500 stands for zero in the data rows.
Here is a table of points, one per row:
array([817, 535, 432, 449, 613, 733, 506, 576, 644, 569, 410, 666, 769,
       527, 413, 503, 218, 496, 228, 339, 277, 519, 469, 597, 601, 381,
       325, 497, 486, 396, 474, 540, 547, 523, 683, 414, 674, 57, 582])
array([746, 651, 407, 536, 450, 564, 585, 502, 466, 355, 586, 600, 612,
       576, 369, 488, 257, 602, 693, 531, 431, 389, 391, 590, 601, 389,
       573, 649, 545, 425, 419, 481, 735, 488, 539, 622, 742, 424, 479])
array([424, 598, 362, 483, 672, 705, 425, 666, 474, 758, 610, 523, 474,
       282, 262, 330, 328, 530, 607, 550, 273, 339, 456, 638, 738, 356,
       577, 156, 568, 328, 486, 252, 528, 519, 457, 400, 519, 644, 601])
array([499, 685, 528, 523, 369, 554, 332, 730, 564, 545, 405, 579, 447,
       487, 483, 360, 261, 449, 728, 612, 409, 436, 522, 223, 390, 309,
       501, 494, 404, 476, 451, 816, 567, 662, 364, 372, 820, 558, 634])
array([659, 667, 518, 524, 389, 738, 604, 517, 493, 197, 451, 620, 611,
       404, 563, 413, 574, 448, 390, 582, 362, 405, 435, 594, 652, 398,
       423, 582, 562, 272, 463, 822, 574, 566, 458, 592, 523, 547, 400])
array([522, 697, 472, 372, 633, 551, 568, 645, 692, 301, 545, 525, 601,
       35, 264, 503, 561, 496, 458, 549, 432, 278, 414, 666, 405, 267,
       250, 184, 550, 373, 408, 159, 514, 429, 712, 386, 418, 90, 473])
array([531, 455, 179, 580, 634, 629, 331, 498, 524, 366, 585, 640, 694,
       390, 356, 486, 429, 497, 263, 439, 280, 482, 415, 999, 604, 208,
       315, 630, 538, 393, 542, 740, 506, 665, 883, 572, 659, 318, 649])
array([702, 686, 423, 502, 537, 615, 545, 330, 562, 258, 424, 473, 650,
       373, 542, 398, 554, 370, 568, 637, 228, 439, 394, 487, 795, 453,
       364, 314, 400, 528, 592, 444, 516, 464, 586, 378, 537, 496, 465])
array([732, 556, 441, 448, 528, 717, 470, 432, 612, 495, 517, 654, 576,
       413, 635, 373, 153, 496, 120, 526, 208, 617, 424, 837, 569, 430,
       448, 371, 448, 455, 475, 142, 631, 625, 821, 457, 802, 210, 541])
array([468, 640, 689, 524, 531, 743, 594, 506, 607, 230, 578, 556, 715,
       384, 662, 631, 517, 545, 684, 551, 277, 411, 421, 547, 463, 394,
       602, 483, 563, 392, 611, 591, 590, 539, 486, 402, 562, 126, 469])
array([811, 691, 359, 517, 515, 613, 523, 517, 680, 213, 449, 538, 437,
       515, 453, 591, 467, 540, 516, 591, 371, 407, 510, 709, 724, 463,
       449, 362, 401, 536, 714, 704, 469, 464, 653, 595, 670, 453, 611])
array([531, 441, 522, 385, 534, 483, 579, 429, 717, 382, 389, 572, 580,
       329, 313, 393, 532, 549, 557, 659, 400, 382, 252, 647, 553, 397,
       401, 412, 463, 473, 617, 242, 534, 466, 730, 538, 385, 276, 568])
array([367, 683, 484, 247, 557, 786, 559, 619, 297, 584, 360, 648, 827,
       448, 410, 525, 563, 455, 532, 526, 254, 538, 458, 801, 536, 556,
       408, 467, 522, 237, 416, 75, 504, 477, 551, 432, 630, 376, 594])
array([481, 689, 522, 440, 584, 794, 512, 532, 465, 333, 500, 583, 445,
       516, 549, 549, 794, 567, 356, 651, 384, 459, 629, 336, 702, 393,
       544, 658, 628, 321, 556, 321, 621, 542, 621, 499, 587, 298, 618])
array([414, 576, 339, 535, 472, 630, 357, 689, 585, 578, 388, 624, 662,
       475, 425, 317, 448, 555, 756, 432, 419, 349, 446, 484, 485, 413,
       513, 196, 647, 450, 442, 0, 465, 525, 518, 569, 592, 568, 561])
array([794, 610, 356, 570, 283, 551, 549, 437, 716, 273, 458, 532, 529,
       577, 528, 597, 374, 467, 421, 672, 342, 335, 417, 503, 627, 242,
       502, 288, 475, 397, 765, 474, 578, 538, 580, 531, 822, 421, 525])
array([710, 634, 370, 395, 492, 795, 661, 479, 374, 263, 418, 670, 648,
       513, 436, 396, 587, 548, 413, 656, 178, 439, 525, 402, 304, 465,
       495, 435, 538, 301, 570, 504, 589, 443, 425, 440, 588, 277, 373])
array([540, 654, 500, 372, 573, 658, 719, 479, 669, 278, 531, 620, 771,
       385, 457, 475, 590, 525, 587, 672, 223, 445, 421, 349, 393, 537,
       685, 604, 529, 457, 412, 541, 430, 553, 573, 467, 664, 336, 485])
array([640, 566, 478, 531, 590, 706, 471, 719, 573, 722, 598, 528, 463,
       364, 349, 334, 366, 594, 718, 637, 418, 382, 383, 578, 392, 451,
       297, 359, 597, 247, 383, 55, 446, 614, 430, 317, 769, 914, 468])
array([543, 552, 363, 343, 502, 424, 545, 497, 605, 345, 438, 554, 628,
       281, 339, 454, 498, 592, 532, 556, 279, 428, 391, 578, 461, 332,
       450, 367, 623, 364, 628, 127, 480, 453, 454, 186, 472, 533, 671])
array([293, 637, 485, 462, 688, 614, 546, 598, 532, 621, 465, 681, 778,
       303, 462, 436, 442, 672, 242, 734, 175, 454, 467, 555, 505, 558,
       390, 548, 645, 334, 528, 590, 440, 507, 536, 627, 462, 385, 635])
array([622, 556, 313, 398, 665, 758, 366, 672, 664, 524, 618, 613, 795,
       371, 561, 369, 329, 500, 313, 692, 160, 408, 402, 714, 577, 351,
       444, 693, 299, 466, 503, 275, 517, 605, 623, 578, 485, 271, 513])
array([592, 636, 542, 591, 427, 709, 507, 461, 408, 485, 361, 584, 584,
       345, 420, 583, 578, 542, 341, 703, 257, 484, 433, 573, 432, 447,
       701, 596, 451, 385, 459, 489, 480, 415, 584, 527, 589, 479, 410])
array([647, 474, 468, 280, 589, 610, 577, 637, 585, 461, 471, 568, 755,
       92, 531, 402, 714, 521, 399, 552, 252, 477, 433, 619, 404, 175,
       466, 325, 456, 258, 509, 240, 437, 479, 676, 602, 536, 473, 463])
array([450, 577, 457, 751, 351, 682, 567, 634, 509, 386, 592, 552, 545,
       705, 478, 326, 305, 574, 643, 670, 478, 571, 444, 353, 660, 370,
       462, 441, 496, 751, 414, 625, 314, 547, 399, 363, 827, 488, 604])
array([751, 486, 456, 528, 691, 655, 385, 603, 675, 369, 519, 754, 662,
       458, 568, 449, 158, 391, 290, 536, 389, 504, 469, 898, 737, 344,
       348, 422, 601, 491, 233, 250, 616, 634, 659, 496, 625, 230, 487])
array([290, 601, 379, 512, 509, 665, 489, 615, 518, 525, 566, 651, 724,
       266, 354, 305, 465, 547, 420, 714, 474, 587, 437, 641, 560, 620,
       544, 612, 583, 27, 308, 295, 460, 442, 420, 534, 696, 167, 630])
array([758, 574, 553, 553, 390, 736, 366, 350, 501, 287, 500, 400, 755,
       473, 562, 390, 447, 570, 428, 617, 263, 320, 462, 660, 493, 520,
       526, 426, 539, 507, 580, 606, 631, 635, 484, 542, 564, 266, 711])
array([641, 637, 447, 492, 522, 620, 617, 609, 523, 544, 559, 631, 680,
       824, 491, 470, 752, 507, 507, 690, 285, 385, 457, 633, 442, 502,
       588, 506, 605, 497, 452, 774, 591, 476, 471, 302, 540, 502, 459])
array([903, 517, 264, 357, 519, 720, 269, 678, 614, 511, 497, 710, 696,
       389, 636, 545, 400, 587, 312, 493, 282, 613, 248, 605, 425, 484,
       433, 460, 592, 480, 563, 470, 594, 649, 785, 454, 646, 278, 527])
array([704, 571, 337, 517, 332, 677, 530, 528, 662, 200, 446, 520, 571,
       612, 485, 532, 169, 424, 335, 585, 351, 590, 624, 634, 454, 499,
       489, 209, 462, 530, 450, 624, 592, 490, 521, 554, 292, 409, 476])
array([924, 524, 514, 420, 743, 590, 641, 729, 709, 349, 318, 511, 739,
       206, 383, 391, 681, 475, 457, 709, 484, 421, 421, 840, 538, 277,
       359, 268, 577, 508, 721, 330, 491, 367, 632, 385, 567, 659, 584])
array([487, 557, 450, 440, 417, 516, 556, 577, 348, 400, 562, 540, 591,
       386, 463, 393, 684, 604, 463, 668, 298, 460, 575, 486, 535, 537,
       575, 586, 594, 308, 505, 462, 446, 492, 251, 492, 742, 156, 264])
array([443, 597, 291, 590, 533, 664, 538, 615, 504, 753, 412, 590, 638,
       218, 418, 392, 180, 484, 668, 610, 586, 320, 554, 552, 508, 443,
       420, 465, 756, 501, 527, 200, 451, 560, 474, 382, 567, 708, 564])
Along one direction, these points spread out more than along any other. Take the direction at right angles to it along which they spread out most. Go by this last direction. How many in every 100 of the points above lie lower along it than each point below? Round to a whole number. More than half of the points above lie lower than the first one.
array([481, 689, 522, 440, 584, 794, 512, 532, 465, 333, 500, 583, 445,
       516, 549, 549, 794, 567, 356, 651, 384, 459, 629, 336, 702, 393,
       544, 658, 628, 321, 556, 321, 621, 542, 621, 499, 587, 298, 618]) : 38
array([924, 524, 514, 420, 743, 590, 641, 729, 709, 349, 318, 511, 739,
       206, 383, 391, 681, 475, 457, 709, 484, 421, 421, 840, 538, 277,
       359, 268, 577, 508, 721, 330, 491, 367, 632, 385, 567, 659, 584]) : 74
array([659, 667, 518, 524, 389, 738, 604, 517, 493, 197, 451, 620, 611,
       404, 563, 413, 574, 448, 390, 582, 362, 405, 435, 594, 652, 398,
       423, 582, 562, 272, 463, 822, 574, 566, 458, 592, 523, 547, 400]) : 29
array([732, 556, 441, 448, 528, 717, 470, 432, 612, 495, 517, 654, 576,
       413, 635, 373, 153, 496, 120, 526, 208, 617, 424, 837, 569, 430,
       448, 371, 448, 455, 475, 142, 631, 625, 821, 457, 802, 210, 541]) : 97
array([592, 636, 542, 591, 427, 709, 507, 461, 408, 485, 361, 584, 584,
       345, 420, 583, 578, 542, 341, 703, 257, 484, 433, 573, 432, 447,
       701, 596, 451, 385, 459, 489, 480, 415, 584, 527, 589, 479, 410]) : 35
array([443, 597, 291, 590, 533, 664, 538, 615, 504, 753, 412, 590, 638,
       218, 418, 392, 180, 484, 668, 610, 586, 320, 554, 552, 508, 443,
       420, 465, 756, 501, 527, 200, 451, 560, 474, 382, 567, 708, 564]) : 12
array([704, 571, 337, 517, 332, 677, 530, 528, 662, 200, 446, 520, 571,
       612, 485, 532, 169, 424, 335, 585, 351, 590, 624, 634, 454, 499,
       489, 209, 462, 530, 450, 624, 592, 490, 521, 554, 292, 409, 476]) : 65
array([640, 566, 478, 531, 590, 706, 471, 719, 573, 722, 598, 528, 463,
       364, 349, 334, 366, 594, 718, 637, 418, 382, 383, 578, 392, 451,
       297, 359, 597, 247, 383, 55, 446, 614, 430, 317, 769, 914, 468]) : 6
array([647, 474, 468, 280, 589, 610, 577, 637, 585, 461, 471, 568, 755,
       92, 531, 402, 714, 521, 399, 552, 252, 477, 433, 619, 404, 175,
       466, 325, 456, 258, 509, 240, 437, 479, 676, 602, 536, 473, 463]) : 76
array([522, 697, 472, 372, 633, 551, 568, 645, 692, 301, 545, 525, 601,
       35, 264, 503, 561, 496, 458, 549, 432, 278, 414, 666, 405, 267,
       250, 184, 550, 373, 408, 159, 514, 429, 712, 386, 418, 90, 473]) : 79
array([641, 637, 447, 492, 522, 620, 617, 609, 523, 544, 559, 631, 680,
       824, 491, 470, 752, 507, 507, 690, 285, 385, 457, 633, 442, 502,
       588, 506, 605, 497, 452, 774, 591, 476, 471, 302, 540, 502, 459]) : 9
